The same turns and mirrors carry the whole set onto itself and the rows of a family onto each other. Which other rows belong to the same family as each row named below? List them in the order they appear above.
These 32 rows form 4 families of 8 rows each.
z984: [ -7 -12  21  -6  13 -29 -39  -3]
z754: [ -2  24  32 -29 -13  32 -23  -8]
z925: [ 41  24 -30 -48  11   0 -37 -41]
z196: [ -8   8  34 -27 -20  23 -17  -8]
z940: [ 46  19 -35 -50   7   2 -22 -32]
z875: [ -8 -15  27  -7  10 -28 -25 -10]
z457: [ 39  30 -43 -36   4 -14 -29 -40]
z750: [ 46  27 -30 -46   7  -8 -17 -38]
z793: [ -4  33  35 -24 -17  21 -20 -15]
z283: [ 19   5 -13  29  -6  -3 -49 -10]
z495: [-20 -18  -9 -29  18 -16   5 -40]
z12: [  4 -12 -46   2   6  17 -24 -51]
z698: [ -9  52  -3 -41   8   0 -11 -45]
z70: [  3  47   1 -44   3 -12 -11 -52]
z369: [ 44   2  -9 -38  -5  31 -25   6]
z942: [ 14   1 -14  19   6  -7 -51   3]
z669: [ -1  50  14 -35  -2  -6 -16 -53]
z338: [ 12   6 -29  23   5  -4 -44  -1]
z231: [ -5   7  29  -4  15 -28 -35  -5]
z340: [  4  -5 -46   9   1   8  -7 -48]
z564: [-16 -16  -8 -17  10 -11   9 -55]
z900: [ 17 -11 -45  -4   8  20  -4 -46]
z247: [ 37   3   0 -31 -12  34 -31   6]
z737: [ 44  -7 -10 -35 -10  13 -35  11]
z232: [  5   0 -51  11   7  11 -19 -41]
z561: [ -5  -4  21  -1   9 -37 -19   1]
z348: [ 16  12 -18  25   3  16 -44   0]
z699: [ -6 -13   5 -32  21 -23   4 -52]
z987: [  1  26  30 -23 -18  23  -4  -6]
z108: [-14  44   2 -29  -8  -3 -10 -58]
z114: [ 50  -2   2 -30 -14  24 -30  -4]
z392: [-15 -23   3 -20   7 -18   1 -51]

Same family as z940: z875, z793, z70, z942, z564, z247, z232
Same family as z495: z925, z283, z12, z698, z561, z987, z114
Same family as z669: z984, z754, z750, z369, z338, z340, z392

The same turns and mirrors carry the whole set onto itself and the rows of a family onto each other. Which other rows belong to the same family as each row named below? List them in the order they appear above.
These 16 rows form 4 families of 4 rows each.
z630: [-27   3  11 -21  52  -7   3  62  10  51   1   3  24  23 -17  -1   3   6
 -32  39 -31 -55 -10   7  -2 -33  27  -7  -3 -52 -16  -4 -21]
z222: [ -9 -14   2 -57  39 -36  14   5  17  17 -10 -52   1  -6  -7  32   4   4
 -78  -7  17 -19 -45  71  -1 -52 -22 -23  33 -27 -20  42 -28]
z62: [-10  -9 -34   9  25 -68 -16  22  23  33  14 -43 -22 -30 -81  43  -7  -9
 -54 -41 -11 -71   1  10 -40   6 -23 -27  11 -43  -8   2  21]
z274: [-15 -43  -6   8  62 -67   5  -5  27  49  61  13  -2 -17   6 -12   4  -5
 -19 -25  20 -39 -15  12 -18  22  28 -29  55 -16  10   7  13]
z294: [ -8 -47  12  16  44 -67  12   0  19  52  36 -13  18 -14  -8 -13 -13  15
 -15 -17  49 -38  -9   5   6  22  21 -14  51  -9   8  -6  14]
z85: [-41  -7  13 -37  45 -39  -2  -5  38  33   3 -70 -16 -11 -19  34   0  -4
 -85  -4   0 -17 -39  71   2 -39 -25 -22  42 -13 -16  37 -22]
z35: [-35  -1   3 -36  59 -11  16  65  -6  46   8  -2  37   5  -6   1  -6   3
 -33  17 -40 -66   5  11  -4 -28  14   1  -9 -49   1  -3 -21]
z290: [-52 -12  -1 -30  78   4  10  62  21  54  22  -3  14  -1 -10  -6   3   6
 -40  21 -26 -59  -1  -7 -23 -21  18   1 -10 -30  10  -7  -6]
z741: [-20  -3  13 -49  64 -38 -10  33  15  19  -8 -66   6 -22   1  35  -8  -4
 -73 -10   6 -33 -52  76  -2 -37 -21 -14  41 -37 -17  40 -26]
z924: [-17 -51  -8  -6  43 -79   7   6  11  58  52   9  20 -11  17 -17  -8   1
 -35 -28  34 -28 -19  26   4  11  37 -27  39 -29  -3 -25  -8]
z550: [ -7 -43   9   5  47 -78  14  -2  25  66  42  -6   7 -14  -7 -27  -2   0
 -32 -26  42 -34 -14   9 -12   2  36 -22  55  -4   9 -16   4]
z219: [  1 -34 -15   8  12 -56 -28  19  23  44  39 -52 -24 -21 -81  23  -2 -12
 -68 -37 -16 -75 -15  26 -38  -1 -17 -37  16 -43  -7   6  31]
z742: [-38 -22  -4 -47  72  -4  20  54   3  47  18 -11  31   6  -6   0   0  23
 -40  28 -37 -61 -20  17 -17 -25  14  -3   2 -52 -20 -29 -24]
z123: [ -5 -18 -24  27  19 -62 -16  18  18  12  18 -55 -13 -15 -77  43  -1   5
 -56 -32  13 -83  -6  13 -23   2 -16 -28   0 -46 -13  -3  23]
z461: [ -6   2   1 -50  45 -45  -8  16  24  34 -20 -49  -6  -2  -2  34  -4   8
 -70  11  14 -16 -48  55  12 -44 -24 -25  29 -26 -31  55 -11]
z265: [ 12 -25 -23   3  24 -40 -30  37   2  33  18 -37 -11 -34 -73  50 -11 -11
 -58 -50   0 -61  -9  39 -42   0 -26 -30  -3 -55 -17   1  16]

Same family as z85: z290, z924, z265
Same family as z630: z294, z123, z461
Same family as z274: z741, z219, z742

